In the rows, zero is written as 128.
which system made each run
F, seq 1 (10 x 20)
[[129  95 178 197 133 136 140 113 179 141 111 136 171 124  84 104 154 128
  123  97]
 [106 139 185  93 131 117 106 115 122 108 214 116 125 153 141 161  85 134
  122 139]
 [135  90  94 109 153 148 113 132 115 151 108 120  52 140  76 151 185 113
  140 111]
 [145 145 130 123 123  89 173  70 166 100 116 135 169 143  90  92 129 185
  122 114]
 [113 109 127 104 131  99  63 158 153  88 165 153 136 162 145 125 114  71
  153 152]
 [ 94 118 113 169 142 172 148  89 129 102  95  91  72 143 124 133 162 111
   81 133]
 [178 177 109 109 101 107 141 115 134 114 166 104 122 154 154  82 114 167
  159  74]
 [ 83 119 109 102 102 102  49 125 109 128  70 161 148 125 149 133 161 110
  134 136]
 [149 156 117 145 139 147 192 138 158  99  71 110 118 155 149 148  97 124
   90 167]
 [153 122  98 151  99 118 121 157  85 112 172  84 138  82 151  68 115 103
  164 116]]
T, seq 2 (10 x 20)
[[138 122 144 124 126 161 100 171 122  71 162 194  76 144 132 132 172 104
  140 134]
 [137  97 101 138 154 167 158  77 137 175 132  68 110 119  82 143 113 128
   98 112]
 [109 163 146 131 118  56 124 132 135 124 137 130 151 153 156  76 156 159
  180  88]
 [147 109 105  92  98 171  56 110 125  96  94 166 108 138 114 164 140 109
   92 142]
 [109 129 113 129 191 100 204 139 147 151 116  72  96 158 116 144 114 125
  133 154]
 [155 141  96 158  85 135 126 129 118  73 142 149 141  98 148  50 158 133
  148  98]
 [ 85 130 114 103 135 166  84  82 153 171 126 136 134 151 167 178  97 110
   88 125]
 [151 155 179 161 120  94 165 176 121 109  72  74 107 156 128 129 135 141
  140 133]
 [146 134  60  83 100 140 131 108  78  99 151 160 140  70 135 111 113 144
  120 150]
 [103 117 132 159 169 147 140 161 189 193 109 157 154 149 162 147 116  90
  134 126]]
V, seq 3 (10 x 20)
[[119  72  80 107 164 132  92 115 142 172 147 100  99 139  88 140 134  82
  145 117]
 [ 77 132 175 169 148  98 168  96 147  83 111 137 125 153 107 107 180 152
  116 132]
 [189 123 106  91 105 128  71 114 158 102 168 130 109 169 105 107 125 120
  152  84]
 [ 51 130  95 129 155 103 121  96 135 152  64 112 108 159 151 137 166 118
  118 132]
 [186 152 124 138 108 122 155 131 162  33 119 138 123 160 119  95 122 134
  118 141]
 [113 123  50 121 116 138  80 110 126 160 137 104 128 122 180  93 124  91
  144  93]
 [104 171 161 164 118 154 157 127 144  94  68 150 122 155 176 144 142 143
   86 143]
 [203 151  90 103  91 129 123 136 121 121 151  77 136 126 146 109  63 125
  136 117]
 [ 68 144 101 138 124 138 136 146  77 160  85 152 129  85 190 132 158 130
  126 142]
 [201 136 157 149 110 169 161 159 160 110 121 148 161 120 120 145  77 129
  102 145]]
L, seq 4 (10 x 20)
[[153 149  94  85 144 150 149 133 109 109 158 101  37 167 135 154 123 131
  127 130]
 [148 137  79 153 112 115 153 120 125 148  68 127 135 107 125  71 175 158
  153  84]
 [110 155 127 116 105 116 104 112 164 108 103 156 193 147 184 133  76 118
  101 154]
 [106 117 135 141 152 141 139 172 100 124 103  70  68 143 137 172 125  84
  117 168]
 [152 160 111 150 111 168 194 110  92 129 151 121 114  85 143  95 140 179
  120  93]
 [147 140 118 114  94 110  74 151 141 184 113 139 188 123 172 120  93 118
  158  98]
 [ 79 116 186 129 144 113 140 129 111 138  81 113 145 122 109 190 116 131
   93 184]
 [175 126 110 119 148 159 194 167 106 111 197 129  95  99 115 129 104 127
  139 148]
 [115  97 117 163 111 127  97 121 115 179 140 127 170  80 127  79 153 118
  160  77]
 [107 135 213 118 120 129  94 113 160 131 137 166 170 157 131 177 103 143
  101 134]]
N, seq 5 (10 x 20)
[[163 150 120 120 103 123 152 134 132  68  90 100 146 136 138 142  70 121
   90 184]
 [114 150  79 129 110 151 127 157  63 111 137 118  83  97 190 105 151 114
  140 127]
 [142 138 123 187 108 183 143 110 171 151  82 157 164 117 156 105 137 136
  102  89]
 [131 179 159 105 107 106 122 142 126 152 119  96 157 153 188 160  61 140
  122 136]
 [126 121 150 125 113 170 121 176  61 145 103 163 100  80 133 170 158 131
  122 146]
 [131 115 103 157 150 147 192 123 141 191 139 132 182  74 127 109 100 137
  129 121]
 [ 92 132 210 147 126 104  91 156 135 152 180 123 160 144 164 134 110 114
  154 111]
 [127 101 165 104 136 184 113 103 109 160 142 140 101 116  80 200 131 142
   88 134]
 [143 111 118 121 166  81 180 148 119 186 139  88 126 116  80 115 132 148
  177 112]
 [ 94 102 175 124 123  88  86 117 138 104 166 186 175 121  97 107 158 132
  151 126]]
X, seq 6 (10 x 20)
[[125 127 159 166 151 144 183 121 121 168 177  94 101 118 112 109 150 158
  145  76]
 [119 136 158  92  96  81  67  80 127 125 138 144 150 150 104 115 156 170
  145  84]
 [107 111  86  76 180  98 134 120 156 127  97 140  90 176  94 161 144 116
  130 159]
 [162 103 112 173 134 125 169 132 143  53 143  99 113 123  86  78 138 107
  129 146]
 [ 92 139  94 152 114 158  97  79 143 126 171 114 125 137 187  84 135 109
  122  82]
 [110 166 185 142 129 131 125 128 152 136  79 121  89 194 151 159 160 149
  117 101]
 [179 158 106  76  91  98 126 114 104  73 103  86 112 148 113 137  96 154
  115 151]
 [126 135  35 128 132 134 151 154 116 115  86 160 117 103 168  91 152 107
  142 145]
 [122 133 165 191 112 161 136 134 178 104 106 153 184 131 165 117 104 104
   92 141]
 [120 154 160 118 111 147 104 153  91 150 163  75 108 135 182 166  78 112
  121 131]]
U, seq 7 (10 x 20)
[[100 152  85 160 125 168 149  90 144 139  80  87 116 142 186 126 118 118
   85 120]
 [157 188 138 135  88 124 158 146  91  70 138  96 107 132 176 104 113 157
  128 127]
 [129 152  95 102  75 152  84 125  84 154  92 152 152  88 183 139 116 138
  114 125]
 [135 161 146 155 137 142 199 162 142 157  69 137 151 123 163 153 102 147
  109 150]
 [141 129 158 140 103 140 132 180  81 105 172 121 156  74 154 133  79 106
  130 169]
 [ 96 123 159 140 134 180 125 136  98 209 144 158 131  88 152 163 141 140
  121 103]
 [178 126 218 156 116 129 148 163 145 146 124 127 158 128  87 149 109 152
  132 115]
 [103  93 161  83 138  89  91 147  96 156 163 144 157 102  95 168 109 121
  149 160]
 [127  76 138 149 178 159 154 152 153 170 124 172 108 119  71 150 171 114
  138 125]
 [142  89 166 149 144 104 129 110 168 118 196  98 161 135  71 100 108 116
  146 113]]
T, seq 8 (10 x 20)
[[117 119 106  96 143 112 127  87 177  85 111 207 147 154  96 124 153 144
  113 148]
 [137 101 102 140 154 130 110 152 162 107 149  72  83 175 127 122 113  60
  141 134]
 [ 88 149 114 157 123 149 163  81  96 106 128 113  87 114 146  97 183 161
  111 100]
 [175 168  92  91 102 134 103 103 168 159 108 135 142 166 161 125  95 150
  130  80]
 [ 86 128 120 132 122  84 107 145 110 110  35 104 133 138 145 142 141 102
  119 177]
 [159 156  99 117 138 159 194 145 133  63 150 164 100 130 145 128 110 134
  109 167]
 [127 115  85 173 125 164 133 132 130 180 134  82 153  91 170  99  97  89
  128 108]
 [ 82 172 201 150 100 121 127 105 126 118 117 150 168 135 175 134 128 169
  103 121]
 [196 135 138  87  92 145 101 174  98 133 117 110 118 122 123 178  78 121
  125 147]
 [ 91 106 121 139 164 108 191 153  96 160 108 142 153  68 110 132 140 136
  138 171]]
N, seq 9 (10 x 20)
[[162 133 222 184 108 127 147 145 150 125 126 122 152 134  97 119 138 157
  135  95]
 [110 128 107  49 118 111  82  91  97 166 155 133 147 115 128 167  92 146
  123 135]
 [122  94 144 155 178 126 162 191 141 148 106 153  92 135  94 141 177 102
  159 141]
 [133 114 142 134 111 110 145  77 129  91 182 109 188  92  93  95  90 148
  111 138]
 [ 96 118 115 105 152 133  74 135 139 151 168 124  72 177 153 139 153  91
  158  96]
 [156 113 161 152 126 135 158  97 150 100  69 118 123 139  50 139 154 160
   91 132]
 [141 149  69  64 126  68 126 127 109 119 170 114 130 133 143  98 101 140
  171 130]
 [102  93 133 169 129 146  90 148 149  88  86 178 115 138 120 117 189  82
  124 141]
 [152 150  97 123 134 142 184  82 157  96 150  87 134 143 133 122  69 140
   88 143]
 [132 147 131 133  91 115  75 164  87 119 117  95  83 143 164 109 168 118
  165  90]]
F, seq 10 (10 x 20)
[[112 136 160 114  99 101  87 156  81 180  83 150 146 106 136 140 163 156
  157 107]
 [153 130 130 102 132 141 163 139 136 133  82 154 158 113 111 183  82 138
   89 185]
 [143  86 123 164 157 118 169 181 124 142 169  95 144  87 105 100 111  90
  165 147]
 [ 90 119 169 154 128 178 134 100 113 133 187 183 135  89 132 128 159 149
  111 106]
 [156 126 166 108 136 147  97 126 163 198 139 115 118 173 112 178 105 135
  132  84]
 [117 108 159  99 134  67 131 123  83 116 108  94 116 121  56 150 150 154
  137 156]
 [153 108  76  93 158 137 163 119 166  91 163 197 127 128  90 119 126 126
  129 154]
 [105  88 152 189 142 124 103 113 188 123 146 110 153 153 114  88 146  84
  136 101]
 [ 94 160 173 111 119 137 109  91 115  84 176 109  80 171 150 152 133 147
  101 120]
 [169 128  61  80 123 127  97 115 125 146  96 105  71 159 105 130 151 128
  145  93]]
A, seq 11 (10 x 20)
[[221 121 115 144  74 151 108 163 120 111 104 135 139  99 104  96 132 126
  145 100]
 [ 64 129 121  97 157  96 147 103 131 175 109 144 178 115 145 163  98 142
  113 165]
 [166 129 176 158 118 156 133 205 121  75 154 153  96 134 136 129 143 104
  146 137]
 [124  97 101 119 128 139 135  74 109 174 158  83 165  76  98 133  85 136
  107 126]
 [113 148 193 130 138 118 119 170 139 155 130 182 110 164 143 145 174 151
  162  96]
 [164  78 115 124 103 120  96 108 124  85 111 109 159 102  57 125 111 104
  109 163]
 [ 75 131 118 103 197 117 174 141 133 171 166 142  87 153 143 154 140 131
  150 133]
 [169 101 142 187  91 151 103 127 144  80 144 132 146 113 102  69 156 109
  134  95]
 [ 79 129 120  73 151 109 104  68 146 166 141 110 132 164 134 173  98 136
  107 130]
 [151 128 149 166 119 127 128 179 117  89  90 118  68 152 116 110 195 116
  153 114]]
A, seq 12 (10 x 20)
[[137 165 114  69 103 158 119 128  84 147 103 151 114 115 162 188 103 158
  100 145]
 [177 133 134 162 121 129 179 196 120 154  69 126 151  95 126 124 118 131
  145 139]
 [106 138 147 108 119 111 148 130 103 117 174 170 194  76 148 130  86 148
  124 168]
 [146 105 171 144 127 186 101 189 117 170 154 144 118 111 139 175 109  90
  131 127]
 [133 104 194 146 126 115 156 110 104 156 135  98 161  90  60 145 123 166
  120 128]
 [136 109 143  70 138 102  92 163 112 145 173 192 120 127  95 147 152 138
  175 122]
 [119  54 130 163 160 142 123 134 159 135 108 145 145 111  61 136 150  82
  122 153]
 [103 118 165 120 174 103 156 109 158 110 217 121 114 165  98 124 123 134
  142 125]
 [120  86 116 141 115 145  55 111 120 130 157 110  96 132 107 102 174  93
  149  80]
 [107 121 126 119 155 122 137  59 178 135  90 128 112 179  84 144 160 155
  100 110]]
U, seq 13 (10 x 20)
[[188 125 131 132  77 153 111 131 130  87 131 196 172  91 109 101 131 144
  123 120]
 [ 80 129 129 115 157 114 117 125 159 199 116 105 158 154 169 168  82 103
  123 136]
 [134 120 175 163 132 141 167 171  92  68 126 131  82 114  99 134 169 127
  124 159]
 [156 112  94  97 109 154 102  89 117 175 189 125 158  89 116 122  92 140
  130  92]
 [ 96 142 179 155 149  91 132 163 165 157  78 151 133 175 143 130 168 133
  159 108]
 [152  98 142 108 112 137 114 107 120  60 144 127 138 115  73 155  97 117
   87 184]
 [105 114  77 113 171 124 143 141 111 204 155 101  92 122 139 124 144 115
  170 100]
 [143 126 167 180 104 129 133 115 164  71 116 170 157 130 102  80 170 146
  125 107]
 [118 131 118  69 131 118  78  99 146 140 160  99 128 171 144 170  69 108
  114 138]
 [115 120 117 151 143 117 156 154  92 121  65 110  69 123 107 122 200 129
  144 133]]
L, seq 14 (10 x 20)
[[136 155 130 138  84 131  88 111 127 193  88 106 158 128 169 118 124 151
  136  64]
 [121 158 174  94 124  93 141 147 120 138  74 129 153 144 135 186  92 156
  110 172]
 [146 108  80 117 155 138 191 171  87 127 133 116 108  81 111 138 109 110
  132 183]
 [111 113 123 191 126 160 152 132 133 160 164 140 172  73 157  79 131 114
  139  99]
 [124 128 210 137  93 139  59 134 129 146 158 119 159 137 147 158  96 119
  120 108]
 [128 118 164  78 147 114 136 130  84 162 136 110  84 132  75 189 134 162
  131 138]
 [170 110  95 116 147 113 183 144 139 134 143 185 150  94  78  97 143 156
  161 128]
 [ 98  82 121 150 130 109  82 118 167 115 150 152 196 115 125  98 117  75
  135 143]
 [ 87 109 193 148 147 158 102 118 139  99 169 122  84 167 118 167 147 102
  102 133]
 [186 136 119 102 116 138 130 110 112 115 161 108  67 146  82 117 157 164
  145  76]]
X, seq 15 (10 x 20)
[[ 61 131 148 153 134  66 112 150 127 119  85 140 149 139 156 101 173 115
  157 137]
 [147 117 141 108 123 183 106 105 150  78 140 150 108 152 110 178 101 111
   71 160]
 [164 138  91 149 137 125 173 164 112 167 129  55  97 120 144 100 118 120
  163  99]
 [ 89 149 153 139  85 119 113  86 103  95 109 177 172  99 144 103 164 173
  110 119]
 [147 130 117  84 147 134  96 156 181 153 120 154 121 186 146 176  88  94
  132 139]
 [129 112 140 164 130 118 180 152  78 107  99  59 113  88  97 125 130 125
  119 169]
 [149 142  97 115  96 171 112 105 124 121 190 193 149  95 160  96 128 145
  131  92]
 [ 92 120 158 148 150 101 108 148 166 200  66 115 152 162 142 154 131 107
  141 118]
 [138 132 175  99 122 121 150 124  88  66 165 120 112 117  91 165 106 152
  102 178]
 [174 106  49 114 121 152 107 147 119 169 135 133 114 102 123  95 142 105
  166  90]]
V, seq 16 (10 x 20)
[[132  83 141 186 137 197 112 155 141 136 115 108 103 124 119 149 135  66
  104 133]
 [110 159 161 138 123 118 171  65 129 136 176  93 155 125 134 109 105 186
  112  97]
 [157 145 145  88 103 118  80 181  89 141 119 151  83 144 133 151 159 137
  170 103]
 [121 100  91 109 146 115 148  98 145 149  58 131 166 111  86 155 110 130
   96 173]
 [123 120 132 151 155 106 170 176 141  79 197 142 129 125 141  84 127 100
  165 150]
 [117  94 143 154  93 188  55  87 117 139 138 122 126 108 119 133 149 105
   98  89]
 [116 171 154 109 159 117 184 106 159 162 130 120 105 182 140 159 120 179
  121 107]
 [168 125 124 103  89  71  88 166  85  92  93  99 126 120  98 113 137 127
  163 138]
 [ 98 104  53 108 161 154 147 100 148 136 121 198 139 105 127 126 142 115
  108 154]
 [138 118 178 201 140 134 144 169 178 110 144  96 135 158 140 106 116  85
  139 119]]

runs to name
seq 17 (2 x 20)
[[ 94  80 123 114 168 116 128  99 150 177 150 108 168 112  92 158  84 104
  115 156]
 [124 100 171 146 156 132 154 165 105 122 202 139  89 113  89 122 168 127
  163 119]]
	X
seq 18 (2 x 20)
[[140 112 122 149 172 160 143 158 177 200 150 110 107 159 138 143 110  92
  149  95]
 [107 131 170 165  85  96 118  84 101  85 105  95 154 109 105  89 162 161
  116 113]]
	T
seq 19 (2 x 20)
[[153 146 152 113 138 124 135 198 121 105 195 159  87 153 149 124 135 120
  176 120]
 [117  87 120 136 106 146  84  79 109 163  71  94 149  95  89 148 134 119
   91 125]]
	V
seq 20 (2 x 20)
[[116 127 144 190  95 116 114 100 126 130 113  93 151 114 132  65 168 140
  141  70]
 [133 169 136  75 112 137  89 110 160 122 130 193 126 179 164 159 120 152
  117 111]]
	V
seq 21 (2 x 20)
[[ 88 120 148 105 116 117 116  91  56  90 177 111 101  96 105 133 153 152
  118 143]
 [161 127  73  92 157 154 136 121 184 162 119 185 100 167 116 135 146 135
  140  95]]
	F
seq 22 (2 x 20)
[[125 118 162 135 121 114 108  95 173  42 129 159 126 173  92 116 156 129
  106 138]
 [130 114  64  78 144 119  99  96 126 139 137  70  81 162 118 144 109 103
  128 128]]
	U
seq 23 (2 x 20)
[[ 99 113 111 143 176 117 131 183 177 126 138 169 115 166 158 119 144  71
  163 143]
 [129 105 177 180 107 164 121  94 124  93 130  64 124 120  99 140 115 114
   77 135]]
	X
seq 24 (2 x 20)
[[107 120 149  68 149  99 113 115 145  91 142 192 135 154  95 168 128 139
  118 172]
 [163  80 112 154 162 145 142 179 138 127 147  92  75 133  86 123 140  75
  156 130]]
	T
seq 25 (2 x 20)
[[ 86 140  84  89 156 131 134 119 108 190  80 121  85 144 153 171 144 133
  122 129]
 [188 134 124 171 112 130 189 157 137  72 104 132 143 105 103  80 132 140
  131 140]]
	U
seq 26 (2 x 20)
[[179 128 145 116 115 111 122 184 148 134 170 186 172 114 127 108 109 128
  177 115]
 [ 59  85 167 147 148 135  87 117 145 161 107 141 164 123 124 168 127  90
  103 155]]
	U
seq 27 (2 x 20)
[[110 105 130 177 138 153 101 178 148 103 130 114 111 145 168 123 125  47
  130 148]
 [118 159 129 156 104 174 157  85  88 124 140  77  91 111 157 118 137 161
   95  95]]
	F
seq 28 (2 x 20)
[[130 115  82 132 151 132 113  90 193 102 151 105  99 190 125  98 131  96
  128 101]
 [146 151 145 122  98  99 110 102 133  59  82  90  91 184 111 122 150 146
  113 124]]
	N
seq 29 (2 x 20)
[[106 110 152 129 125 129 151  85 120  78 175 134 171  90  99 132  95 136
   88 177]
 [127 105 115 133 176 160 128 162 159 162 192 143  81 158 136 129 142  86
  163  98]]
	F
seq 30 (2 x 20)
[[151 121 104 150 165 159 156 123 208 177 143 138 127 167 130 113 121 114
  140  82]
 [ 82 132 175 152 100  72  86 101 127  82 125  90 161 148 140  96 138 125
  131 124]]
	A
seq 31 (2 x 20)
[[ 71 125 127 133 182 117 179  96 156  92 186 131 103 156 127 119 138 125
  119 148]
 [182 118 117 151  89 162  79 153 127  86 135 142  88 135 123  93 170 104
  148  87]]
	L
seq 32 (2 x 20)
[[120 106  98 145 165 181 149 156 114 127 184 121  53 125 138 126 153  88
  139 123]
 [129 138 131 169 116 147 154  60 152 159 122 104 150 123 121  94 143 170
  112  61]]
	T
seq 33 (2 x 20)
[[138 150 139 101  80 152 106  65 102 102  95 111 132 124 121 162 107 167
   66 134]
 [145 131  69  92 162  77 154 181 136 159 117 112 113 149 138 117 115 109
  182 139]]
	F
seq 34 (2 x 20)
[[161 108 115  70 156  88 152 148 121 156 117 150 123 123  58 157 131 155
  156 147]
 [ 97  66 128 143 163  88 124 150 142 117 133 153 159 107  78 108 155  90
  157 162]]
	V
